Named moves come first, each a turn or a mirror and shown by rows before and after it. Which of them, in which order, take the first row of each pair that follows to the second? Write the first one first, as in the answered first pair.
tevu (before |-> after):
[  2 -29  33  36  11   7  19 -12  10 -11  -6  -6] |-> [ -5   3  27 -31 -17  -9 -24   0 -19 -19 -15 -24]
[ 14   4  12  -3  11  21   0 -42 -18  18  33 -48] |-> [ 12   4   8  -4  16  22   5 -42 -20  21  31 -45]
[-24 -39  40  53 -12   1  -9  17   2 -36 -37  18] |-> [-26 -14  40   1 -32 -11 -38  27 -20 -49 -45   0]
vuzi (before |-> after):
[  3   4  21 -72 -24 -26 -33  17 -19 -34 -18 -13] |-> [ 19  21 -72 -35  29 -14  15  -5  27  26  11   9]
[ -9 -30  22  39  -8  -6   0  29  22 -25 -17  19] |-> [ -6 -21  -3  45   2  -8   6  31  33 -12 -10  27]
[-13  14  -5   1   4  -8   4   6  -4  11   8 -17] |-> [-14  10   5  -3   1  -7   3   3  -5   9   7 -19]
[  6  -3  23  12   2   4 -26 -34   7 -12  17 -41] |-> [-11  15 -11 -11  -9 -18 -50   2  17 -15  -7 -19]
mivat (before |-> after):
[  4  29 -21 -36  -9  -9 -28   6 -18  22  -8   3] |-> [  5  25 -10 -42 -11  -5 -26  -2 -24  23  -3  -6]
[  1  28 -45 -36 -12 -30 -21  27   6 -10  -9  20] |-> [  1  28  -8 -49 -24 -26 -29  15 -20 -23  -5  -6]
[ 20  42 -38 -44  32  -1 -15 -13 -23  37 -17 -21] |-> [ 12  43 -54 -39  31  -6 -22   3 -14  30 -29 -11]
[ -8   0   1 -54 -15  14  20 -40 -19  21  44  21] |-> [-15   5 -26 -43  -4  11  26 -30  -3  28  35  45]
Then:
Each pair is two moves apart.
[  3 -21 -19  -5 -16 -16  -6   0 -16  -1  -2  30] |-> [ 10 -28   9   0 -15 -10  -4 -10 -24  -9   4  14] -> vuzi vuzi
[-14  -3  -8  20 -34 -14 -37  57  12 -35 -32  20] |-> [  3  30 -68   6  -6  -7 -20  37  29   3 -11  21] -> mivat vuzi
[  0 -49  86  43  -5   7  12 -18 -30 -27 -11 -11] |-> [-14  30 -70 -28  -1 -39 -26  41   4   9 -39  48] -> tevu vuzi
[-12 -43  25 -33  -7  25 -31 -27 -30  11  -2   0] |-> [-15 -35   7 -51 -10  17 -41 -11 -26  13 -10   8] -> mivat vuzi
[ -2  11  13  11  27  11 -12  -6 -42  -5  21  13] |-> [ -6  12  -9  20  30   7 -10  10 -24  -2  13  34] -> mivat mivat
[ -1   0  25  -2 -12   1   3  -6  -2 -10  -2 -11] |-> [ -8   6 -13  11  -1  -4  11   8  22  -3  -8  11] -> vuzi tevu
[ -7 -18 -13  42  31  21  18  11  21   9   4  24] |-> [ -3 -29  46  33  19  25  14   3  -8  -7   9   1] -> vuzi mivat
[ 10 -33  26  48  22  13  13 -13  25  -9   7   1] |-> [ -2  -9 -29  29  19  -8  -4  19  42   0 -11  34] -> vuzi vuzi
[-12  35 -81 -26   3 -17  -1  23  16   3 -24  34] |-> [  9  22 -62  10  37  20  47 -35  16  30  19   4] -> mivat vuzi
[  6 -38 -12  28  41  12  18   4  32  45 -32  12] |-> [ -4 -38  54 -27  -9  -2 -22  10 -19   3 -42 -25] -> vuzi tevu
[-12  -2  33 -51 -34 -16 -28  13 -33 -36 -13 -25] |-> [ -6  30 -24 -77 -17 -21 -30  16 -17  -2  -4 -18] -> mivat vuzi
[-19  37  13 -15  -6 -16 -23  -5 -20 -14  -4 -19] |-> [-13  40 -29  21  24  -6   8 -20  11  18  11   0] -> vuzi tevu
[ -8 -12 -27 -18 -17  10 -11  17 -17 -15  28 -29] |-> [-13 -31 -34  20  -9  12   4  23   7 -16  22  -9] -> tevu mivat
[ 20  35 -27 -51  23   5   6 -23 -13  25  36 -37] |-> [ 11  19 -61   0  39   0  26  -5  28  36  25   6] -> mivat tevu
[ -6   9  -7 -16 -20 -11 -18   5  -7 -11  -4  13] |-> [ -8 -13   7  17 -11  -4  -4   3   7 -14  -5  20] -> tevu mivat
[-36 -38   1   3 -45  -3   2  -1   6 -35 -26  21] |-> [-21 -47   9  34 -16  19  30 -32   6 -21  -1   7] -> vuzi vuzi
[-30  -6 -43  12 -20 -41 -17  50  27 -16 -36  64] |-> [  3 -10  74 -28 -30   4 -12 -29 -54 -31  19 -49] -> mivat mivat
[ 41  53 -24 -15  13   3 -13  -1 -14  29   4 -16] |-> [ 37  34 -33  31  28   6   6  10  19  32   0  12] -> mivat tevu
[ 18  26  40  -8   6   8   9 -14   4  27  39 -33] |-> [ 10  12  71 -12 -14  -5  -3   2  -8   2  24 -31] -> mivat vuzi
[  1  22 -36   5  33 -11  -2  33   6   2  -2  35] |-> [ -5   5  34 -11   5 -16 -22  34 -24 -32 -17  10] -> vuzi vuzi
[ -7   0 -25 -16   1  -6 -10   3   0   6  -3  13] |-> [ -7   1   2 -27  -6  -3 -15  -6 -17  -4   3  -4] -> mivat mivat
[ -3 -47   7  44  24  14  16 -14  33 -16  11  14] |-> [  8  12 -63 -33  23   2  -5 -16  26  18  17   3] -> tevu vuzi
[-13  25 -31 -37 -19 -29 -13  52 -32 -15 -18  28] |-> [  6 -10  56  -5 -14   4  13  -5 -63 -27  19 -23] -> vuzi vuzi
[  1  20 -24 -40  16 -18 -11  23   7  12  13 -73] |-> [  8  -2 -20  13  41   2  27  -2  26  20  25 -66] -> vuzi tevu
[-25 -17   4  25   3 -26  13  36  37 -28 -17  35] |-> [-14   0  48 -36 -23 -18 -14  14 -16 -41  -2 -21] -> tevu mivat
[ -1 -42   4  73  39  11  37  -2  18  13  -1  15] |-> [-21 -29  56   2 -17 -17 -27  34 -29 -38 -39   0] -> vuzi tevu
[-27 -15   2 -20  10 -15 -46  22  -2   6  -4   2] |-> [-24 -19 -20  -1  22 -14 -33  22  15  18  -2  18] -> vuzi mivat
[ 15 -10 -24  12  23  10  17   5  20   1  -1  22] |-> [ 14 -23  17  21  18  20  20  -9   2 -12   5   8] -> vuzi mivat
[ 28  27  -6 -36  -1  19  -7 -19   2   9  28 -27] |-> [ 23  31 -23 -46  -5  11 -14  -4   2   7  17 -18] -> vuzi vuzi
[  8  14  16   3   3   4  13 -23  -6  16  14 -26] |-> [  1   1  36   4 -12  -5   0 -15 -15  -3   0 -23] -> mivat vuzi
[ 14 -19  38  49  18  37  38 -36  -3  11  26 -24] |-> [  2  50 -49 -62  -5 -10 -28  13 -14  16  -1 -10] -> tevu vuzi
[ 34   7 -32  -1  26   9  39 -43   4  30  29 -19] |-> [  3  23 -56 -51 -16 -32 -18  17  -1   5 -13   8] -> vuzi vuzi
[-10  29 -39  -5  16  -4   9 -69  24  16  -4  14] |-> [ -8  17  21 -18  -1   4  -4 -82 -12  -5  -2 -17] -> tevu vuzi
[  1  20  32 -65 -21 -11 -34 -16 -33 -14   2 -29] |-> [ -5 -32   5  66  28   4  29  -9  40   7   2  38] -> tevu mivat
[  9  18 -11 -20   7   9   8 -25 -10  18  20 -17] |-> [ -2   3  25 -25 -15   0 -10  -6 -28 -15   4 -20] -> tevu vuzi
[-23  11 -57  -9  11 -38 -10  19  30  16  -6  41] |-> [ -7 -21 -24  48  35 -14  29 -13  34  21  16  32] -> vuzi mivat
[ 18  13 -29 -29  -4 -30   1  10  10   1  20 -11] |-> [  7  -9 -26   7  -7 -36   4  25  28 -10   5  11] -> tevu mivat
[-24  -9  16   1 -23 -21 -38  47 -10 -38 -38  17] |-> [-12  30 -58 -22   2 -22 -27  33   9   5 -23  28] -> mivat vuzi
[ 15  -6   8 -66 -19   3 -27 -28  -9   0  11 -30] |-> [ 19 -25 -36   7  23  12  17 -36  43  31  21  11] -> vuzi tevu
[ -1  22  25 -48 -14  -8 -20  11 -16 -27  -4 -20] |-> [  1 -21  16  45  18   8  28   8  29 -14  -6  21] -> tevu mivat
[-12  27 -68 -23  -1 -16 -12  27  18  16  -7  27] |-> [ 11  26   9 -46  -2  14  -6 -31 -34  15  32 -48] -> vuzi tevu
[  0  -6  41 -26 -30  -8  -5  39 -13 -36 -21   9] |-> [  9 -35  52  25  -9   7  30  12  -3 -24   1   6] -> tevu mivat
[-13 -17  34   8 -26 -11 -13  23 -12 -16 -27   8] |-> [-10 -10 -17  27  -4 -14   5  26  18   7 -21  34] -> tevu vuzi
[-11 -29 -55  38  18 -27   1  22  48   1 -19  62] |-> [ 26 -16 -34  33  43  15  39 -53  19  36  39   3] -> tevu vuzi
[ -9  -2  46 -18 -20   2  -7  -2 -26  -9   6 -26] |-> [  5   8  -7  11  20  16  29 -25   3  31  30 -14] -> vuzi vuzi
[ -7  10 -21 -32  -4  -2   9   8   0   1 -13  10] |-> [  2   7  -8 -26  10  12  21 -16 -11   8   7 -12] -> vuzi tevu
[-28  36 -45 -26 -15 -40 -14 -11  -1   5 -17  16] |-> [-26   9  35 -23 -32 -25 -12 -40 -37 -23  -8 -23] -> vuzi vuzi
[ -5  25  47 -60 -21  -3 -53  15 -21 -18  -1 -11] |-> [-11  43 -37 -49   1 -18 -46  37  17   9  -4  32] -> vuzi mivat
[ -2 -19  45  13 -23  -7   2 -16   4 -42  11 -21] |-> [  5  12  21 -27 -22  -7  -4 -29 -11 -26  24 -44] -> mivat tevu
[  1 -11  60 -20 -23  10  -5 -12 -36 -28   3 -30] |-> [ 11 -26  20  45  22  27  48 -32   5   7  23  -5] -> tevu mivat
